Each row is where one point has got to under a steady rotation. How many ticks took it there?
The counts run from 0 to 978.
[-10.1   4.0 -10.2 -14.1 -28.2   5.6  -8.6   0.0 -10.4 -17.8  10.1  22.7
 -46.1  19.6  -4.0  50.3   8.9 -18.0   6.2   4.3  -4.8  -7.9  -4.2   4.6
 -25.7  -6.1   9.3 -32.9 -22.8  12.9   0.4  18.7  11.6 -12.3 -31.9  26.4
  -9.1  29.0   6.0   6.6  -5.4  -4.1  -4.3   0.9  -7.9   2.5  13.9 -17.8
  10.6 -16.4   4.8]	396
[-18.6  11.8  -9.9 -21.9 -30.3   4.6 -15.2  17.1 -18.9 -33.5  24.1  20.9
 -32.5  24.9  -8.3  37.6 -18.6 -13.7  13.8  16.4 -13.6 -10.2  -4.8  18.0
  -9.3   1.2   9.1 -25.2 -13.5  22.0  -2.8   1.9   3.7 -12.9 -23.1  30.2
  -2.8  25.6   2.4   1.3 -16.2 -13.0 -13.8  -7.7  -6.7   5.0   3.0 -16.1
   0.6 -10.4 -10.1]	54
[-20.4 -10.6  -9.9  -6.7 -34.7  -1.3 -16.6  12.4  -7.2 -20.5  15.1  19.9
 -53.8  14.0  -1.0  44.9   9.7 -22.1  -6.6  19.3 -12.1 -16.1 -10.2   0.7
 -26.3  17.8  -2.4 -21.9 -10.7  -0.6   5.1   9.4  18.3 -13.1 -23.7  14.2
 -20.7  17.6   8.5  -5.4 -15.6  -7.2 -10.7   1.4   1.2   1.4   4.5 -18.0
  13.9  -6.8  -6.7]	45
[-19.9   1.4 -10.0 -11.6 -33.1  12.6  -9.4  -1.2 -13.6 -34.7  15.4  17.9
 -33.7  20.4  -6.3  43.8  -8.7 -13.1   0.7   7.1  -4.7 -11.4 -11.1   6.6
 -18.6  -4.5  -6.2 -24.2 -18.3  19.6 -13.0  10.0   5.1 -17.5 -34.7  25.5
 -17.5  30.5   6.2  13.7  -5.0 -14.9 -10.4  -2.5  -5.4   0.9   7.0 -26.6
   4.4 -12.6  -5.6]	421
[-20.4   5.3 -13.0 -24.9 -37.4   3.2 -19.6  -1.6  -3.1 -39.8  21.6  27.4
 -36.7  19.9  -4.6  27.9  -3.7 -16.8 -14.0  11.8  -6.7 -15.9 -19.9  -0.7
  -6.5   0.9  -6.6 -16.9 -15.0  18.8 -14.7   7.2  14.3  -9.9 -25.4  18.1
 -17.2  13.3   6.4   0.7 -15.4 -18.8 -14.3 -16.2  -5.5  -2.0   4.8 -25.3
  -4.3  -3.5  -9.1]	554
[-22.5   0.4 -19.2 -30.5 -30.8  -2.2 -16.4  17.0 -15.6 -10.5  26.7  25.3
 -47.4  22.6  -7.8  31.8  -6.1 -18.3 -11.8  12.9 -19.5 -18.6  -1.2 -12.0
 -13.9  -0.3   3.6 -25.0  -0.1  11.1  -0.5  14.6  17.2 -10.2 -12.0  23.5
 -17.0   5.8  -6.8  -9.0  -9.4  -3.5 -32.6 -16.7  -6.0  -2.0   2.7 -11.8
  -1.5  -1.7 -11.8]	407
[ -9.7   1.9  -9.6 -25.0 -35.5  -1.2 -14.7  21.4 -11.5 -26.6  30.0  26.1
 -36.2  18.0   0.1  40.0  -8.8 -26.6   2.5  15.3 -12.1 -13.4  -0.9  11.3
  -9.0   3.8  16.7 -26.2  -9.5  15.9   5.0  21.9  17.3 -10.7 -15.3  30.6
  -6.7  13.8  -2.4  -7.9 -18.9  -7.3 -13.8  -8.4   4.1   6.4   2.6 -16.3
   0.4  -4.1   0.5]	611
[-12.5  -2.7  -6.1 -14.9 -33.1   3.1 -12.1  -0.2  -0.9 -26.7  12.9  28.2
 -44.3  15.0   3.6  45.7   5.2 -24.2   4.1  12.0  -7.7  -8.4 -13.5   4.5
 -15.4   1.3   5.5 -30.7 -26.7  11.4   0.7  21.7  11.8  -9.8 -28.2  27.3
  -9.4  21.6   5.6   1.1 -17.3  -9.4   2.9   0.6  -1.9   6.4   5.0 -19.1
   4.8 -11.5   9.6]	655
[-25.9  -3.5 -14.1 -22.5 -27.5  -0.4 -11.8  14.3  -1.9 -23.6  17.2  17.7
 -56.0  11.2  -2.4  29.9   1.3 -14.5   3.2  17.5 -24.0 -15.8  -4.7  -0.3
 -14.0  21.1  -0.2 -29.5 -17.1   4.0  11.1  -1.9  17.2 -14.8 -22.3  20.9
 -10.0  16.9  10.4 -15.6 -20.0  -5.0 -12.9   1.3 -20.0   4.9   0.4  -8.6
   8.2   1.0 -19.5]	25
[-24.7   6.7 -16.6 -28.3 -30.7  12.2  -4.4   1.0 -11.4 -33.2  15.7  14.2
 -34.0  20.1 -11.3  29.1 -12.6  -7.7   0.6   5.2 -13.1 -12.2  -2.3   2.9
  -7.9  -9.2  -1.7 -28.0 -17.2  25.1 -10.3  -1.2   5.5 -20.9 -32.7  27.5
 -11.1  27.7   6.0   8.6  -1.4  -9.6 -16.1  -6.4 -20.0  -0.1   9.8 -21.5
  -1.8  -3.3 -19.5]	571
[-13.0  -7.6  -8.0 -13.5 -32.3   2.4  -7.2  25.2 -16.4 -25.8  30.0  14.9
 -38.5  18.0  -5.6  45.6  -5.8 -26.1   2.4  16.4 -10.1 -14.7   4.5  11.1
 -22.5  13.0   9.7 -23.7  -2.9  10.2   5.6  13.0  17.2 -15.1 -21.8  24.9
 -16.6  22.7   2.8   1.9 -10.8  -7.0 -21.0   1.7   2.8   2.0   3.5 -19.4
   9.5  -5.3 -14.1]	458
[-21.2   8.3 -17.2 -28.0 -25.2   1.5 -11.1   9.4 -11.1 -18.8  17.5  13.6
 -53.8  16.7 -10.3  27.6   4.6 -11.1   6.7  11.7 -19.9 -13.5   3.2   3.3
 -15.9  11.3   6.4 -29.4 -17.0  10.5   9.1  -5.0  17.1 -13.8 -23.9  21.0
  -4.4  21.1  12.4  -7.3 -12.4  -3.8 -15.6  -1.5 -28.5   0.8  11.5  -7.6
   9.6  -2.7 -27.3]	284
[-21.5  18.0 -14.2 -22.0 -29.5   4.0 -24.1  19.3 -25.0 -27.1  21.7  20.8
 -47.2  24.3 -15.3  32.7  -5.8  -2.0   3.4  15.8 -15.0 -16.2  -7.1  10.8
 -18.2  10.6   6.5 -22.1 -13.4  10.5  -2.2  -6.8   3.4 -12.1 -16.0  18.0
  -3.0  17.5   7.2  -8.7 -18.5 -14.6 -15.0  -8.4 -11.5   2.3   5.0 -18.0
   3.6  -4.8 -17.0]	797
[-23.3   5.3 -14.8 -23.8 -32.9   3.3 -10.5  18.5 -13.1 -38.2  25.0  12.4
 -34.3  18.4  -7.6  31.2 -15.5 -17.4   7.9  15.2 -14.2 -12.8   2.7  13.7
  -8.8   6.7   6.2 -22.8  -8.9  20.8   0.2  -3.4  10.8 -20.1 -23.6  26.9
  -7.7  24.4   7.3   2.1 -10.1 -12.1 -17.9  -5.0 -12.4   2.9   8.8 -16.6
   4.1  -3.4 -25.8]	590
[-28.4   1.0 -17.5 -28.0 -29.3  12.7  -2.8   1.8  -8.7 -29.7  14.3  12.4
 -34.9  19.1 -10.0  29.6 -14.0  -9.5   3.9   2.7 -15.5 -11.3   0.0  -2.6
  -9.1  -8.0  -5.3 -32.5 -15.6  23.0  -8.0   1.6   6.1 -22.6 -33.5  30.1
 -13.0  26.9   3.0   8.1  -1.1  -6.4 -18.6  -3.2 -19.0   0.6   8.2 -20.3
  -2.7  -3.3 -17.8]	33
[-20.9  15.1 -11.0 -18.8 -25.1   1.6 -16.5   3.9 -19.8 -15.1  12.4  28.9
 -48.3  28.2  -8.1  38.7  -9.2  -8.3  10.4  16.0 -17.4  -8.3 -18.2   7.2
 -14.6  -3.0   5.3 -28.1 -21.9  15.4  -6.1   8.1   2.3  -2.0 -23.6  29.7
  -4.4  22.7   0.2  -1.0 -19.9 -12.7  -7.2 -11.0 -11.9   4.1   3.4  -8.3
  -1.7 -18.7   3.4]	467
[-33.8  10.5 -17.8 -14.8 -31.5   7.0 -22.0   2.7 -14.2 -22.6   4.0  28.2
 -47.4  23.9  -5.5  38.7  -8.7  -6.7   1.6  12.6 -16.9  -8.8 -17.6  -1.2
 -16.7  -4.5  -4.3 -26.9 -20.5  15.7  -7.0   1.3  -5.0 -14.8 -24.9  22.7
  -9.3  19.8   1.4   0.4 -13.0 -12.0  -4.9  -9.5  -8.8   4.6   4.8 -15.5
   1.0 -11.4   4.9]	188
[-18.1   3.8 -12.1 -20.2 -30.8   9.8  -8.6   5.8 -19.4 -17.9  15.9  21.9
 -34.8  25.2  -8.1  43.3 -12.8 -13.0   2.2   2.7  -9.7  -9.8  -4.6  -1.3
 -18.0 -16.7   2.6 -31.4 -12.5  20.2 -11.4  18.2   0.8 -14.7 -28.6  33.7
 -13.8  25.6  -5.9  10.7  -2.2  -7.4 -16.1  -5.2  -3.0   1.4   3.1 -22.1
  -2.8 -12.9   3.8]	701
[-23.5   9.4 -19.3 -37.7 -26.3   3.0 -13.0  16.9 -15.7 -13.5  21.5  22.2
 -52.1  18.1 -11.3  24.4  -5.4  -4.5  -1.5   6.5 -25.1 -17.5  -0.3  -6.9
 -11.9   3.3   5.2 -35.1 -11.1   9.6   3.9   4.3  12.2 -10.8 -14.3  25.3
  -6.6   8.8  -0.4 -18.7 -14.2  -4.6 -23.6 -10.6 -20.9   2.4   0.6 -12.1
  -3.8   4.5 -16.7]	668
[-24.8   2.3 -11.9  -9.4 -27.8  -5.5 -13.3   6.1 -10.6 -22.6  15.9  22.2
 -47.4  25.0  -4.2  38.4  -8.2 -24.7   7.6  27.5 -17.4  -8.0 -10.9  11.9
 -16.0   7.3   2.9 -17.6 -13.4  15.2   2.2   0.2  13.5  -3.9 -25.4  26.2
 -11.1  25.8   5.2   7.1 -16.5 -11.2 -14.8  -9.2 -13.2   3.5   8.6   0.2
  11.7 -19.7 -14.2]	896
[-17.9   5.2 -12.2 -25.8 -24.0   7.7  -7.4  -8.2  -7.2 -19.8  11.6  20.7
 -54.1  16.1 -13.5  27.3  11.0  -2.7  -8.0   4.5 -10.3 -17.3 -15.2  -8.7
 -19.2   4.0  -9.1 -29.6 -23.3   8.5 -12.6   4.7  15.9  -7.0 -32.1  18.4
 -16.9  22.5  13.0   0.5  -8.7 -12.9 -14.0  -2.5 -25.5  -6.2   5.9 -21.3
   3.5  -6.9 -17.4]	472
[-29.9   6.5 -12.0 -19.4 -27.3   7.7 -16.3  -5.7  -5.9 -22.2   4.3  25.4
 -54.3  17.8  -6.8  30.7   1.5  -3.1  -1.2   9.8 -18.4 -14.1 -25.2  -6.2
 -15.5   6.1 -11.6 -29.0 -28.0  10.3 -11.0   0.6   4.1  -8.9 -30.2  21.2
 -12.8  20.4   8.7  -3.9 -18.7 -16.1  -3.7  -6.8 -17.6   2.8   0.7 -15.0
   0.9  -7.7  -2.3]	599
[-20.4  15.2 -18.0 -33.7 -28.4   9.3 -16.0   5.4  -9.1 -28.9  13.5  21.0
 -48.3  14.2  -8.8  29.0   7.1  -1.5   4.0   3.6 -17.3 -15.2  -6.0   2.1
 -12.3   3.5   4.8 -35.4 -28.1  13.1  -0.6  -0.1   6.1 -18.6 -23.9  20.7
  -0.1  20.8  12.1 -12.9 -15.3  -7.5  -4.2   0.2 -23.6   6.2   7.6 -21.3
   0.4   2.1 -12.6]	392
[ -0.7  -0.1  -5.5 -21.3 -26.6   4.3  -8.4   2.4 -15.3 -10.1  20.7  23.2
 -50.7  20.2 -11.2  41.4  15.3 -11.2  -9.1   3.3  -2.6 -17.2 -10.7  -5.7
 -28.2   3.2   1.0 -29.5 -15.5   4.3  -9.0  23.2  20.0  -1.9 -26.0  19.2
 -20.4  21.1   4.6   2.6  -8.2 -10.4 -17.3  -0.7  -8.7  -7.4   4.5 -26.0
   4.3 -10.0  -4.1]	603
[-17.3  -1.7 -13.3 -27.4 -26.1   7.4  -2.5  20.8 -19.8 -16.0  23.2  17.0
 -35.0  22.0  -7.8  40.2 -19.9 -15.9  10.0   5.9 -18.7 -11.0   6.3   3.0
 -13.4  -7.5   9.7 -36.2  -6.7  18.7   1.9  15.8   6.4 -13.8 -23.2  37.1
  -9.8  23.2  -7.6   0.4  -5.5  -2.2 -24.2  -4.3  -6.6   2.9   0.7 -12.9
  -3.1  -7.5  -6.8]	182
[-19.2   0.0  -5.5 -15.6 -29.6  13.4  -7.2   9.5 -15.6 -29.9  16.4  20.6
 -33.6  20.9  -6.1  44.0 -14.8 -10.1   9.4   6.0 -11.5  -9.7 -12.2   7.0
 -13.8  -4.2  -0.7 -34.1 -19.8  18.6  -9.5  10.7  -1.7 -12.9 -32.8  33.4
 -13.3  30.1   0.1   4.7 -13.3 -12.5  -8.5  -0.5  -3.5   2.9  -3.2 -24.9
  -5.3 -10.5   1.1]	162
[ -7.8 -13.7  -7.5 -19.9 -29.7   1.9  -6.0  11.4  -9.6 -10.8  22.9  20.4
 -50.9  14.3  -4.6  43.3   8.6 -21.5 -10.2   5.9  -8.9 -19.1  -2.6 -10.1
 -26.7   7.1   0.5 -31.7  -9.4   0.6   2.1  26.0  22.5  -9.3 -23.4  22.7
 -23.1  16.3   0.6  -3.4  -7.6  -4.3 -21.4   1.5   0.1  -4.2   1.4 -22.7
   7.1  -2.6  -6.1]	863
[-24.8  -2.5 -10.9 -26.4 -23.5  -4.7  -4.1   1.3   0.9 -19.8  20.3  24.5
 -49.0  19.2  -4.7  21.6  -8.6 -21.7   2.8  19.8 -23.2 -12.2 -11.3  -2.0
  -3.5   8.8  -4.2 -26.4 -17.9  15.2   0.5   1.9  21.7  -2.8 -26.6  30.0
 -13.4  17.0   3.9  -3.6 -20.7 -11.0 -18.8 -12.6 -23.3  -1.3   0.6   0.9
   1.8  -7.7 -20.7]	230
[-24.8   2.6 -19.3 -19.1 -42.4   8.7 -22.7   6.8  -6.1 -38.5  13.8  20.2
 -41.2  10.4   0.8  39.0   5.8 -16.8  -6.2   7.2  -6.9 -14.0  -4.0   0.4
 -17.0   0.1   2.4 -26.3 -16.7  12.4   1.5   8.5   5.9 -27.0 -23.0  14.8
  -9.9  16.2   9.7  -3.3  -7.4  -7.0  -3.7  -3.0  -0.7   5.7  11.7 -28.7
   7.6   2.0  -1.4]	501
[-10.0  16.0 -14.1 -32.5 -21.9  -0.6 -13.5  16.1 -22.2  -5.0  21.8  22.9
 -53.7  24.2 -11.9  33.7   5.2  -7.5   6.1   5.8 -18.7 -13.8   3.5   2.5
 -19.9   3.4  16.5 -34.0 -14.9  10.1   6.0   9.1  15.1  -5.4 -15.7  25.9
  -0.6  16.1   1.9 -12.4 -12.5  -2.6 -19.5  -5.6 -20.3   1.8   7.1 -10.7
   3.1  -6.3 -13.0]	541
[-21.8  -7.8 -13.4 -21.4 -29.0   1.1  -4.9  13.3  -4.6 -27.8  21.5  10.5
 -46.9  10.6  -6.5  32.3   0.9 -20.7   0.0  14.7 -15.0 -16.2   4.0   3.2
 -17.5  17.4  -0.8 -24.8 -10.6   7.6   7.7  -0.2  23.2 -16.8 -26.2  18.4
 -15.2  21.5  11.0  -3.6 -12.0  -5.8 -19.8   2.2 -15.6  -0.1   7.8 -12.3
  11.1   0.9 -30.3]	177
